One turn moves each row of this set onto another row. After a few examples, where does it send each row asked below?
mam: +1.52, +1.05, -1.90, -2.16, -1.50, +0.92, -0.28, -2.56, +1.66, +0.44, -4.36, +2.41, +0.04, +0.88, -0.36, +0.81, +1.01, +0.31, +1.89, +0.74
tebez: -0.62, -3.39, +2.64, +0.45, -0.46, +4.63, +0.64, -0.85, +1.46, +1.02, -2.28, +3.60, -2.31, +2.06, -0.10, -1.04, +1.03, +1.98, -0.93, -0.07
non: +1.55, +1.93, -1.91, -1.07, -2.38, -0.67, -0.97, -2.07, +2.77, +0.79, -3.18, +2.61, +0.20, -0.32, -0.82, +0.97, +0.97, +0.79, +2.08, +0.81
pup: +0.16, -4.86, +5.27, -1.26, +0.34, -0.94, -1.58, +3.42, +2.40, +1.24, +1.93, -1.34, -0.60, -2.79, +1.69, +2.06, -0.34, -1.63, -1.64, +0.78
Vadoz: +1.82, -2.81, +2.43, -1.35, -1.68, +2.19, -1.03, +2.16, +3.40, +0.98, -2.47, -0.16, +3.55, +3.55, -0.16, -1.56, -0.05, -4.12, +0.86, +0.42
mido: +4.89, +1.10, +1.31, -0.06, +0.03, -3.07, +0.63, +0.92, +0.94, +1.71, +0.35, +1.47, -1.40, -0.62, -1.32, +2.70, -0.36, -2.30, -0.33, +3.61
big: +0.79, -1.19, +0.27, -2.38, +3.02, +2.45, -1.52, +0.11, -1.35, -2.81, +0.71, -0.66, -2.45, +0.28, +0.58, +0.22, +0.69, +2.95, -1.70, +0.41
tokur: -2.06, -1.62, -3.39, +0.40, +0.15, +0.35, +1.59, -1.29, +2.85, +1.37, -0.74, +2.26, -2.88, -1.83, +0.31, -0.75, +1.22, +1.73, -2.80, +3.54
teve: +2.15, +2.88, -0.73, -1.42, +0.31, -1.22, -1.13, +1.63, +5.34, -2.03, -0.66, -2.41, -0.41, -2.13, -1.53, +1.16, +0.12, -2.53, -2.20, +0.74
litor: -1.17, -2.50, +1.24, +4.36, +2.15, +1.44, +0.62, +3.44, +3.52, -1.39, -1.68, -2.53, -3.34, +0.36, -1.23, -0.49, +0.27, -1.19, -0.81, +0.98
pefen: +2.78, -2.08, +2.26, -1.13, -2.75, -0.15, -2.61, +2.65, +4.01, +0.20, -1.65, -2.46, +2.68, +2.75, -0.45, -0.85, -0.53, -1.93, +2.02, +0.55
Tafi: -2.21, -2.34, +2.25, +4.51, +0.75, +2.05, -0.97, +3.35, +4.15, -1.48, -1.15, -2.57, +0.28, +1.14, -1.77, +0.76, -0.43, -0.41, -0.01, -0.09
Geg: -1.90, -3.02, -0.01, +1.08, +0.23, -1.83, +1.88, +3.75, +4.39, +2.66, +0.49, +0.13, +1.89, -0.88, -0.41, +2.36, +0.80, -2.15, +1.86, +3.82
sazep: -2.36, -0.04, +2.66, +1.20, +0.09, -3.57, +0.22, +0.14, +0.54, +4.27, -2.00, -1.74, +1.40, +1.57, +1.05, -1.66, -0.07, -2.74, +0.49, +0.33
fanut: +2.04, +0.71, -0.02, -2.38, +0.66, -0.50, -2.24, +2.89, +4.38, -2.07, +1.97, -2.68, +1.65, -1.92, -1.99, +2.06, -0.26, -1.32, -2.52, +1.91
toze: -1.18, -3.30, +1.40, -4.80, -0.68, -0.46, -0.31, -2.31, +0.28, +3.01, -1.19, +1.65, +0.40, -2.10, +1.74, -2.36, +2.17, +0.16, -1.50, +0.87
deze: -0.03, -0.33, -1.76, +1.66, +0.57, -0.37, +1.00, +0.27, +2.26, +0.72, +1.46, -3.24, -0.22, +3.47, -2.90, -2.40, -1.25, -1.26, -3.26, +2.58
zasiv: -1.91, -1.04, -3.64, +1.05, +0.41, -0.83, +1.03, -0.60, +2.76, +0.84, +0.26, +0.40, -3.70, -1.60, -0.23, -0.53, +0.92, +2.57, -1.79, +3.07
gade: -1.77, -1.74, +0.38, -0.05, +0.09, -2.21, +2.36, +1.89, +4.68, +2.49, -0.58, +1.60, +2.87, -2.60, +0.24, +1.06, +1.53, -4.33, +0.15, +2.64
vul: +0.36, -0.04, -0.19, -3.22, +2.65, +1.81, -0.83, -1.32, -0.63, -3.26, -0.75, -0.54, -1.76, -0.19, +1.32, -0.65, +1.15, +2.43, -2.25, -0.09
lenas: -1.91, -2.39, +1.70, -4.07, -1.27, -0.76, -1.13, -1.97, +0.59, +3.63, -0.61, +2.13, +2.37, -1.74, +2.04, -1.32, +1.70, -0.17, -0.34, +0.15
tutad: +2.80, -1.62, +5.00, +0.71, -2.15, +0.81, -1.24, -0.97, +2.27, +1.11, +1.14, +1.04, +0.97, +1.37, -1.95, -0.82, -1.56, -2.24, -4.44, -0.32
Beso: +1.61, -5.47, +4.42, -2.83, +1.88, +0.87, -0.41, +2.94, +1.04, +0.00, +1.57, -1.68, -1.61, -0.97, +1.60, +0.55, -0.22, -2.85, -2.30, +0.60
rali: -0.77, -4.77, +3.01, +0.14, -0.82, +4.81, -0.28, -0.73, +0.96, +1.20, -0.39, +3.10, -0.40, +2.49, -0.30, -1.19, +0.52, +1.75, -0.93, -0.29
tuz: -1.03, -0.41, +3.40, +1.29, +4.88, +0.61, +0.36, +2.06, -2.20, +0.33, +0.94, +0.28, +0.64, +0.35, -0.01, +2.43, -0.07, -1.93, -1.87, +1.44

fanut moves to Tafi
zasiv moves to big
Now find these:
gade moves to teve
tokur moves to vul
deze moves to tuz

